In the rows, 128 means zero.
Turns in one plane each, and the order they were made in; the first pair answered
E (before -> after):
[104  89 134 137 153 122 126  95  71 110 115 125 149 132]  ->  [123  94 127 122 143 116 124  92  62 107 120 120 146 128]
[ 92 118 156 131 195 135 148 117 124 157 120 142 165 144]  ->  [131 126 146  96 189 127 138  96 106 159 140 123 170 148]
[127 117 101 109 153 124 117  96  90  99 126  62  98 138]  ->  [134 121  95 112 133 115 124 113  91  87 116  69  84 126]
[180 141 134  90  67  87 162 129 100 109 150 119  93 123]  ->  [142 135 142 131  61  92 179 163 121 100 122 141  77 114]
R (before -> after):
[148 108 106 129 157 146 110 163 108 103 101 118 108 128]  ->  [170 127  99 112 149 148 112 166 136 120 117 116 108 134]
[ 93 131 152 179 132 135 175 158 183 152 103 154 114 124]  ->  [103 109 142 173 107 110 171 157 111 100  77 151  97  97]
[121  83 168 150 139 132 169 114 164 135  99 154 153 114]  ->  [149  78 152 131 111 107 165 115 118 101  89 149 136  93]
[129 111 126 144 119 100 126 101  79 126  81 140 141  73]  ->  [182 152 107 103  95  95 126 108 130 159 116 137 136  86]
Q (before -> after):
[118 153 151 144 126 128 132 155  83 128  75 120 129 131]  ->  [132 155 145 129 124 125 125 144  68 127  81 113 130 131]
[167 160 129 112  98 125 105 143 128 124 127 124 138 143]  ->  [161 164 134 118 100 128 108 149 145 130 127 128 138 147]
[115 118 130 141 153 139 141 123 141 143 125 153 142 125]  ->  [109 112 132 143 151 135 140 124 129 134 119 156 142 119]
[134 128 115 134 112  92 139 144  99 117  75 112 155 118]  ->  [152 133 111 120 113  90 133 134  96 123  85 105 160 124]
H (before -> after):
[130 133 125 133 124 128 129 130 120 117 108 128 122 114]  ->  [119 128 132 139 138 135 125 125 121 125 108 128 129 119]
[ 73  88 126 161 118  83 146 136  66 111 123 149 130  80]  ->  [ 57  89 143 160 167 110 137 100  86 152 151 137 162 109]
[144 148 122 130 115  71 139 207  94  72 110 149 129 120]  ->  [ 87 121 147 167 161  95 139 191  91  81  99 152 149 131]
[146 116 137 120 144 118 108 115  91 111 114 117 124 124]  ->  [140 112 138 123 150 122 106 112  91 116 115 117 129 127]
N (before -> after):
[124 123 133 135 106 117 157 118 151 101 146 152 116 107]  ->  [123 116 132 134 109 113 154 110 132  92 144 148 118 104]
[ 85 112 137 168 156 156 121 139 124 135 122 135 119 128]  ->  [153 153 108 123 106 135 126 160 159 146 143 130 100 124]
[146 140 137 106 102 140 151 129 108 110 130 126 107 100]  ->  [105 121 156 136 132 154 151 124 106 114 118 131 117 105]
[108 150 135 144 129 137 149 162 159 134 116 140 121 131]  ->  [155 150 116 109 104 114 141 147 108 109 121 122 115 115]
Pairs:
(two turns a pair)
[ 59 102 152 200 121 125  95 138  98 106  84 118 123  96]  ->  [187 159 105  98  63  91  81 128 107 122 139  89 114 101]  Q R
[ 70  90 147 156 143 137 156 135  88 110  94 152 136 133]  ->  [ 78 101 154 137 175 152 146 103 111 150 130 138 163 159]  H Q
[168 187 124  98 151 111 114 107 115 144 150 111 136 170]  ->  [122 164 144 130 187 130 114  94 106 147 141 114 149 176]  N Q
[111 119 128 125 125 111  82 141 116 121 107 133 139 131]  ->  [120 124 124 122 114 106  84 147 121 120 105 134 135 131]  R H
[104 120 190 153 172 157 121 134 120 176 115 135 137 129]  ->  [105 130 188 156 163 158 125 147 142 182 116 141 132 129]  N R
[151 108 115 126 124 123 121 110  99 118 126 121 118 107]  ->  [164 133 111 120 114 127 127 128 149 144 139 125 115 117]  E R
[ 89  83 151 134 173 153 117  70  91 109 109 132 136 137]  ->  [134 132 142 101 165 162 120  77 176 168 153 127 142 165]  H N
[110 134 133 132 121 114 125 132 113 129 100 149 142 126]  ->  [118 143 134 117 134 123 119 117 127 150 119 142 155 139]  H H
[155 152 117 109 117 124 140 135 176 153 155 134 131 131]  ->  [ 81 105 144 164 154 139 141 126 132 127 118 143 138 123]  R Q
[ 69  75 156 159 146 144 127 115 106 111 123  89 124 134]  ->  [124  97 126 131  80 110 134 148  96  78 115  92  88 108]  R E
[151 128 144  97 154 138 105  71  91 128 150 105 152 148]  ->  [125 139 157 123 171 160 115  88 151 159 152 120 158 164]  R N
[122 137 101  99 161 142 139 112 128 144 129 118 144 139]  ->  [133 147  96  94 148 135 143 123 141 146 131 123 135 138]  E Q
[138 136 139 136 153 132 135 117 157 164 150 126 139 159]  ->  [161 140 118 131  97 104 147 155 139 124 126 136 102 128]  H H
[159 166 122 117 101 124 135 160 172 135 147 143 134 117]  ->  [103 140 140 163 122 135 141 171 167 122 117 157 133 112]  H E
[106 152 129 155 155 152 140 144 193 189 171 136 165 134]  ->  [125 149 129 131 167 152 127 113 163 193 189 119 180 140]  N R
[158 144  96  96  99 113 133 145 116 129 149 123 108 108]  ->  [ 98 131 115 152 112 130 149 176 145 131 122 145 104 107]  E E
[156 114 145 102 148 141 114  94 153 171 177 107 167 151]  ->  [177 112 117 113  66  99 132 159 114  95 122 129 108  99]  H H
[148 128 135 123 114 132 105 154 106 148 138 132  91  99]  ->  [117 121 144 146 129 144 111 159 118 153 130 141  93 103]  E E
[ 96 124 150 173 136 144 129 138 155 140 108 138 141 134]  ->  [139 131 143 128 148 138 107  89 129 155 144 111 166 147]  E E
[170 156 117  85 114 123 119 102 128 132 161 111 125 128]  ->  [168 154 110  92  91 112 126 125 122 110 141 120 106 112]  H Q
[117 111 141 121 153 128 118  95  88 138 126 110 172 144]  ->  [142 145 132 106 135 129 127 118 157 170 146 118 165 155]  N E
[159 163 115  97 106 119  97 121 143 137 123 101 141 131]  ->  [ 93 125 133 151 123 125 101 129 105 104  81 118 137 117]  H N
[144  98 125 110 105 126 119 149 116  85 126 111  90 140]  ->  [144 119 132 104 127 146 120 142 174 133 155 108 108 166]  Q R
[114  69 173 165 151  97 122 126  64  68 132 135 156  93]  ->  [129  72 169 148 150  95 116 112  56  71 141 126 160  95]  E E
[186 148 104  84 112 119 130 114 114 122 161 101 128 133]  ->  [159 119 114 100 128 121 125  99  65  96 142 100 133 123]  N R
[155 121 111 115 112 113 180 178 125 117 113 130  98 124]  ->  [126 112 122 138 125 122 184 182 133 120 102 138 102 126]  Q E
[176 116  72  89  85 120 119 133 134 121 137 150 117 116]  ->  [111  67 100 129 142 141 110  93  79 109 119 147 144 119]  N E
[190 123 101  96 122 106 135 141  64  86 137 104 118 126]  ->  [ 91  98 135 182 150 134 157 177 102  87  94 137 115 125]  E N
[117 144 121 110 137 142 139 114 130 154 161  99 175 160]  ->  [ 98 126 128 123 147 141 139 107 102 138 147  99 177 155]  N R
[100 153 120 101 136 100 115 120 103 160 127  95 110 161]  ->  [ 85 143 123 113 141 100 115 122  91 148 116  98 109 157]  N R
[ 99 123 129 169 127 131 135 171 170 125 111 149 135 116]  ->  [114 103 122 153 118 112 124 150  96  84 101 138 132  96]  Q Q
[ 91 114 151 148 136 131 129 124  89 115 109 135 139 128]  ->  [119 127 146 113 149 135 118  97  98 141 143 118 156 143]  E H
[155 112 125  95 128 127 118 124 110 134 127 115 133 127]  ->  [140 112 123 120 109 122 131 158 125 120 105 132 114 114]  E E
[124 137 138 122 135 129 122 105  96 126 150 133 136 103]  ->  [142 156 130 112 120 126 125 122 129 139 160 135 129 106]  N N
